In the rows, zero is written as 128.
Each named move below is a turn or a mirror, shown by a few rows before and after it. Which moves, in which order, take the first row of each later pair to the second? The first pair is answered.
q_858:
[139 128 118 122 113 125 122 140 120] |-> [140 120 124 126 113 121 121 139 117]
[123 136 157 120 114 110 131 147 121] |-> [123 144 150 112 116 112 135 148 124]
[120 168 142  95 119 136 128 158 107] |-> [120 121 177 133 107 129 128 150  96]
q_470:
[120 117 158 171  97 138 123 121 126] |-> [114 177 127 123 101 147 120 146 125]
[126 119  96 128 107 105 136 110 132] |-> [127 130 100  96 126 111 134 110 132]
[140  93 112 188  94 115 136 123 145] |-> [134 181  85  97 119 131 138 149 141]
[110 151 137 117  93 132 129 141  91] |-> [108 129 161 101 118 135 133 124  95]
q_636:
[131 194  99 100 137 145 127 164 122] |-> [139 186  76 111 153 141 124 137 150]
[129 124 114 127  99 145 131 121 131] |-> [131 120 114 127 101 145 134 116 134]
[153 106 125 151 158 130 119 108 176] |-> [146  88 158 148 161 134 119 110 154]

Between the rows of a pair lie 2 to 4 moves.
[139 115 140  94 176 134 123  94 150] |-> [143 130 107 102 167 131 116  94 166] : q_470, q_858, q_470
[141  88 109 192 111 112 121 107 154] |-> [128 128 153  70 185 137 131 104 138] : q_636, q_470, q_470
[125  71 134 125 201 128 121  62 171] |-> [127 173  30 150 115 121 108 140 170] : q_858, q_636, q_470, q_858
[121 194  78 117 118 124 147 178 107] |-> [127 130  82 203  90 104 142 157 119] : q_858, q_636, q_636, q_636
[123  52 145 183 100 141 112 122  71] |-> [124 176  51 104  99 153 109 165  90] : q_636, q_470, q_636
[136 122  99 179 125  79 143 130 129] |-> [132 171  94 132 131  89 145 156 114] : q_636, q_636, q_470
[ 94 110 217 153 128 128 137 148  68] |-> [102  75 204 192 129 117 134 117  99] : q_470, q_636, q_470, q_470
[119 161 168  65 148 141 132 158  86] |-> [140  84 133 128 189 123 126  73 164] : q_636, q_636, q_636, q_470
[121  78 171 149 108 120 135 116  99] |-> [116 163 134  64 131 135 135 140 105] : q_470, q_470, q_636
[139 129 106 127 147 128 133  98 166] |-> [133 125 142 102 163 133 139 101 144] : q_636, q_858, q_636, q_858
[130 182  48 127  92 130 120 163 129] |-> [114 115 150 158  68 129 131 177  62] : q_858, q_470, q_858, q_636
[122 139 158 142  80 121 131 160  88] |-> [127  99 166 166  89 118 131 137 100] : q_858, q_470, q_470
[122 107 178 114 143 132 131 118 101] |-> [134 166  81 131 114 126 118 135 143] : q_470, q_858, q_636
[120 100 142 130 117 138 125 125  85] |-> [125  95 129 117 152 141 124  96 113] : q_858, q_636, q_470
[112 154 181  56 152 141 131 153  82] |-> [112 142 162 144  71 125 126 192  69] : q_636, q_858, q_470
[127  93 142 155 112 118 132 126 124] |-> [118 139 150  93 131 134 133 147 107] : q_636, q_470, q_470, q_636
[106 105 174 147 109 119 130 148  83] |-> [115 140 107 170  81 112 120 162 109] : q_470, q_636, q_858, q_636
[130  89 163 123 179 114 126  82 135] |-> [131 153 126  79 187 123 124 101 141] : q_470, q_858, q_470, q_636
[117  57 126 222 101 109 160 147 147] |-> [127  58 106 165 182 117 160  91 202] : q_858, q_636, q_470, q_858
[102 172 198  66  99 134 124 145  78] |-> [103 165 186 116  53 129 119 161  70] : q_858, q_470, q_470
[133 123 149 104 161 130 133 101 128] |-> [128 103 166 136 133 127 136 111 109] : q_636, q_636, q_636, q_470
[116 107 158 108 153 135 145 104 128] |-> [113 104 167 142 116 129 142 130 104] : q_636, q_636, q_470
[126  72 145 124 155 128 140  99 125] |-> [122 118 132  74 169 139 141 113 122] : q_858, q_636, q_636
[145  69 178 180 118 121 114 106 127] |-> [154  97 118 206  90 114 107 120 149] : q_470, q_636, q_858, q_636
[120 139 178  47 167 141 132 149 124] |-> [125 111 145 180  57 116 122 182 114] : q_858, q_470, q_636
[115 108 139 125 143 140 126  88 137] |-> [107 135 132 145  94 138 124 133 106] : q_636, q_636, q_470, q_636
[129 110 103 119 168 120 138 106 162] |-> [120 125 138  86 174 130 144 122 129] : q_636, q_636, q_858
[140 103 153 128 151 138 125  74 145] |-> [127 117 186 125 109 142 130 125  92] : q_636, q_636, q_636, q_470
[137 150  94 132 120 128 119 129 157] |-> [132 144 139  87 155 136 127 122 139] : q_470, q_858, q_636, q_858
[121 150 176  87 131 143 124 145  85] |-> [130  90 187 123 151 134 122  96 114] : q_470, q_858, q_470
[138 130 104 157 103 122 121 112 133] |-> [129 120 153 106 147 134 130  95 121] : q_636, q_470, q_470, q_636
[126 168 110  84 145 131 137 134 132] |-> [120 164 131  78 140 136 138 141 115] : q_858, q_470, q_470, q_636
[122 103 150 130 153 134 140  93 147] |-> [114 154 154  96 135 142 141 135 111] : q_636, q_636, q_858
[137 124 102 157  88 125 129 127 139] |-> [130 120 129 154  83 129 132 141 114] : q_470, q_470, q_636, q_470
[141 154  81 173 114 137 136 110 153] |-> [127 162 122 170  83 140 143 152  99] : q_470, q_858, q_636, q_470
[138 150  52 137 139 124 121 118 200] |-> [122 108 123 203  64 121 125 165 130] : q_858, q_636, q_470, q_858
[124 157 105 134  92 133 123 163 114] |-> [117 128 151 138  94 134 129 155  93] : q_858, q_470, q_858, q_470
[124 161  93 155  74 128 127 182 100] |-> [117 158 135 129  85 134 132 187  74] : q_470, q_470, q_636, q_470
[123 102 126 160 149 114 119  96 178] |-> [120 170  98 107 156 126 119 124 174] : q_858, q_636, q_470, q_470
[127 156  94 120 133 112 120 109 142] |-> [118 111 148 150 108 107 128 119 105] : q_858, q_636, q_636
